In the rows, zero is written as 128.
The rows of D fall into 3 groups, and each row is roughly a mix of its group's hidden directions.
D, 130 rows:
[[107 150 110 162 131 136 171 162 178 176 159 113 134]
 [165 165  80 115 143 134 129  86 130  86 159 125  91]
 [147 111 146 150 213 124 126 112 119 139 140  99  91]
 [120 108 120 131 137 116  99 156 137  85  79 109  62]
 [188 110 145 138 163 135 167  76 119 102 138 101 141]
 [112 110 110 167 117 137 101 148 156 170 187 119  87]
 [ 88 133 130 165 143 175  96 137  99 174 170 116 131]
 [179 114 119 113 144 104 173 110 179  90  97 122 123]
 [102 114 122 169 157 158  96 115  93 137 185 127  91]
 [115 136 108 161  98 118 150 139 176 183 179 123 115]
 [173 171  95 103 164 122 138  89 157 103 137 105  99]
 [151 139 111 161 125 128 212 111 170 135 124 122 144]
 [144 151 144 143 157 109 198  87 146 168 144 131 141]
 [118 154 104 169 159 146 115 127 143 105 178 135  67]
 [159 182  97 115 116  91 159 109 182 110 112 123 117]
 [109 149 104 129 126 129  87 131  73  69 121 122  85]
 [117 101 122 160 135 160  87 117  84 156 189 122 111]
 [132 103 135  98 123 149 141  60  97  77 131 147 155]
 [173 106 128  73  99 112 149 115 145 116 101 122 182]
 [152 147 124  88  85 150 155 132 124 185 173 143 149]
 [110 143 130 143 127 119 120  89  83  75 150 135  68]
 [ 90 149 142 110  76  93 131 139 139 145 103 182 159]
 [183  83 134 117 174  90 160 124 123  94 113 120 113]
 [118 121 126 142 125 194  91 168  98 165 150  96 133]
 [ 96 109 146 141 120 157 122 138  91 192 170 145 161]
 [159  89 155  99 141  76 182 116 145 111 102 130 142]
 [ 90 135 103 172 109 163  85 154  90 127 169 130 115]
 [129 150 111 144 147 147  96 101  80  90 176 119  86]
 [ 98 114 121 155 132 172 147 107 126 170 199 125 130]
 [106 175 114 162 114 152 161 167 183 153 113 116 138]
 [142 148 130 123 136  92 171 151 187 129  83  96 151]
 [142 138 100 106 136 105 141 163 183  92  70 120 135]
 [118  94 117 165  96 188 128 144 117 107  99 112 176]
 [152 158 106 100 114 124 131 103 155  71  66 125 128]
 [116 167 105 171 169 132 142 128 157 164 123  99  78]
 [115 151 126 120  89 137 127  69  74  94 128 167 136]
 [103 108 115 157 125 180  65 133  79 122 142 122 125]
 [ 71 106 139 172 116 146  84 159  93 109 126 148 110]
 [132 145 106 155 130 134 174 165 194 160 140 103 146]
 [157 166 118 108 102 104 175  91 173 103 101 147 135]
 [149  78 168 126 139 130 184 129 167 170 119 121 141]
 [180 114 108 119 126  87 162 155 184 157 129 106 136]
 [151  69 160 143 158  79 179 128 134 132 131 122 116]
 [111 121 117 128  78 152 136 174 140 170 113 112 186]
 [176 109 137 106 107 118 145 132  91  73  83 128 157]
 [183 107 159  96 162  93 146 101 151  96 102 121 112]
 [139 106 137 154 182 160 133  93 129 116 168 114  73]
 [147  93 181 141 162 129 177  88 169 135 121 129 129]
 [119 128 114 129  93 114 162 176 178 176 107 125 160]
 [138  73 151 137 165 111  95 133 142 109 134 109  65]
 [159 145 129 142 163  98 170  89 166 104 116 114  81]
 [172 146 109 107  91  73 174 135 137 118 121 124 169]
 [ 98  98 124 135 101 116  73 184 141 151 162 108 108]
 [ 84 118 128 156 122 141 160 179 104 182 119 115 162]
 [101 155 108 110  81 114  99 171 117 156 111 153 177]
 [172 125 150 101 174 132 132  75 109  80 104 118 116]
 [ 74 115 123 174 116 142 120 173 165 175 141 137 124]
 [153 119 161 107 129 111 163 117 185  99  82 119 165]
 [106  76 148 145 139 148  89 156 114 178 173 122 129]
 [150 101 158  92 101  87 143 144 116 117  69 130 166]
 [104  70 173 121 141 118  80 155 136 163 138 124  99]
 [148  89 126 121 130 183 101 124  59 108 142 112 116]
 [114 123 180 123 118 125 153 121 152 164 152 122 201]
 [153 149 170  90 164 115 143  69 135  89 125 138 110]
 [125 159 109 117  81 137 182 129 167 121  91 138 170]
 [ 71  99 131 156 124 160 118 125 174 171 113 162 139]
 [110 133  90 159 140 128  88 165 120 161 168 104  81]
 [146  86 159 128 179 126 168  96 161 171 138 118 132]
 [152 109  76 137  96  99 129 171 178 144 144 123  94]
 [138 138 133 109 141  74 162 162 191 154 102 140 138]
 [122 147 163 134 167  93 106 151 128 104  80 132  71]
 [138  80 184 120 166  97 173 106 135 148 137 126 107]
 [135 140 136 108 112 131 188 127 178 108  76 127 164]
 [172  97 105 128 167  76 122 155 128 106 149  97  93]
 [ 71 147  97 154 120 138 132 156 129 180 178 136 120]
 [105  96 125 137 149 171 127  91 112 152 201 127 122]
 [111 134 119 149 151 155 131  90 116 150 211 130 110]
 [103 116 120 176 128 136 164 191 162 160 123 107 148]
 [ 93  81 157 135  98 136 121 125  89 168 135 159 172]
 [147 149 112  86 106 101 101 109 113  61 104 147 101]
 [134 146  77 151 118 108 130 182 180 151 108 119  97]
 [116 130 127 174 176 149 107 131 140 144 167 116  65]
 [118 104 161 109 103 113 148 122 125 184 115 151 193]
 [149 112 161  77 108  83 169 115 133 131  91 154 155]
 [112 100  99 121  96 146 105 194  93 158 128 136 161]
 [180 122 154  86 157 115 146  81 110  91  96 122 136]
 [158 136 121 141 175  99 135 108 159  93 116  99  67]
 [113 109 122 146 144 133 115 197 161 173 106  89 142]
 [185 121 142  73 113  77 110 142 140 153 103 117 138]
 [113 102 133 147 165 135 153  86 184 177 153 125 118]
 [104  88 150 160 175 136  99 133 105 145 161 121  75]
 [171 116 100 146 159 110 165 106 179 122 150 122  83]
 [177 148 125 124 157 110 175  87 163  87 104 119 127]
 [ 74 100 170 156 166 138 104 124 123 176 150 138 117]
 [ 75 106 110 165 124 127 113 181 170 166 116 126 126]
 [118 127  75 157 111 145  82 157 114 105 160 111  82]
 [134 108 148 152 147 122 183 149 184 155 100  99 153]
 [168 160  94 121 142 129 163  91 168 144 174 100 117]
 [157 178 110 119 153 105 138  76  93  91 158 131 112]
 [115 115 152 146 181 110 151 136 191 173 133 119 109]
 [129  87 126 151 158 135  95 157 123 180 184 111 115]
 [ 85  91 126 164 136 147  96 159 100 174 164 111 125]
 [ 95 120  81 165 111 167  95 145 100 152 175 126 132]
 [167 168 130  81 137 121 141 111 150  78  86 126 101]
 [ 84 104 133 182 138 138 141 132 169 174 166 134 112]
 [147 128 154 118 119 100 120  72  61  99 139 156 122]
 [137 152 131 132 167 174  80 165  94 139 151  93 110]
 [175 145 112 123 171 104 144 111 135  78 141  98  83]
 [145 130 146 118 155  99 169 139 184 179  95 116 146]
 [143 119 140 103 139 131 164  50 114 109 173 147 136]
 [128 135 142 126 108 119 163  61  85  86 129 165 135]
 [ 93  74 150 155 166 147 127 138 174 154  97 144 115]
 [ 90 104 113 185 125 151 124 138 131 160 189 128 107]
 [ 79 144 147 159 144 133 125 113 177 122 122 185  92]
 [135 141 132 111 114  95 162 149 185 110  65 111 141]
 [ 98 142 144 166 186 160  95 152 148 147 147 126  90]
 [ 98 124  78 136 138 130 105 125 135 144 184 114  68]
 [165 115  98  95  93 116 170  93 138 134 158 134 178]
 [141  62 145 135 135 181 138 140 160 152 124  90 151]
 [127 131 163 142 171  99 159 151 196 147 102 128 119]
 [173  94 150  98 174 101 111  87 120 103 146 126  96]
 [109 123 130 140  89 128 173 168 170 164 108 120 175]
 [117 152 111 118  77 156 146 131 101 138 135 156 199]
 [129 137 111 154 151 154 107  81 100 121 196 136  96]
 [139 147 118 111  94 122 182 132 176 112  75 132 160]
 [ 91 126 165 116 108 157  97 140 101 179 116 155 172]
 [181 126  89 106 111 101 155 100  98  86 159 108 117]
 [155 117 170  86 160 143 110 100  81  94  92 120 121]
 [130 183  95  83  81 108 115 128 136 103  92 151 128]
 [ 75 117 107 176 119 151  87 169 115 133 152 117  97]]
Here is one row of each group, with its name. Which group are the others in?
[143 157 121 139 152 120 140  68 100  83 149 135  77] => <67>
[118 115 107  94  78 116 182 129 148 136 104 143 180] => <66>
[179 143 112 116 148 116 146  96 123  60 132 117  89] => <43>

[ 83 130 130 185 144 185 135 151 117 124 100  93 135] => <67>
[146 132 154  86 116 117 158 101 128  85  72 150 164] => <67>
[ 79 147 121 163 134 136 124 134 190 185 145 134 129] => <43>
[119 102 154 127 143 123 163 159 167 180  73 123 146] => <67>
[171 159 104 136 156 103 149  86 158  93 134 118  82] => <67>
[115 159  92 154 123 118 148 185 186 156 116 116 118] => <66>
[123 147 117 139 168 144  64 117 110 116 159 128  70] => <66>
[164 175 100  85 132 109 125 103  94  79 115 138 151] => <67>
[ 78 136 112 140  72 139 131 187 131 149 110 118 158] => <67>
[145 124 111 109  79 135 133 199 130 146  95 122 166] => <43>
[125 102 185 137 185 113 115  92 129 138 156 117  90] => <67>
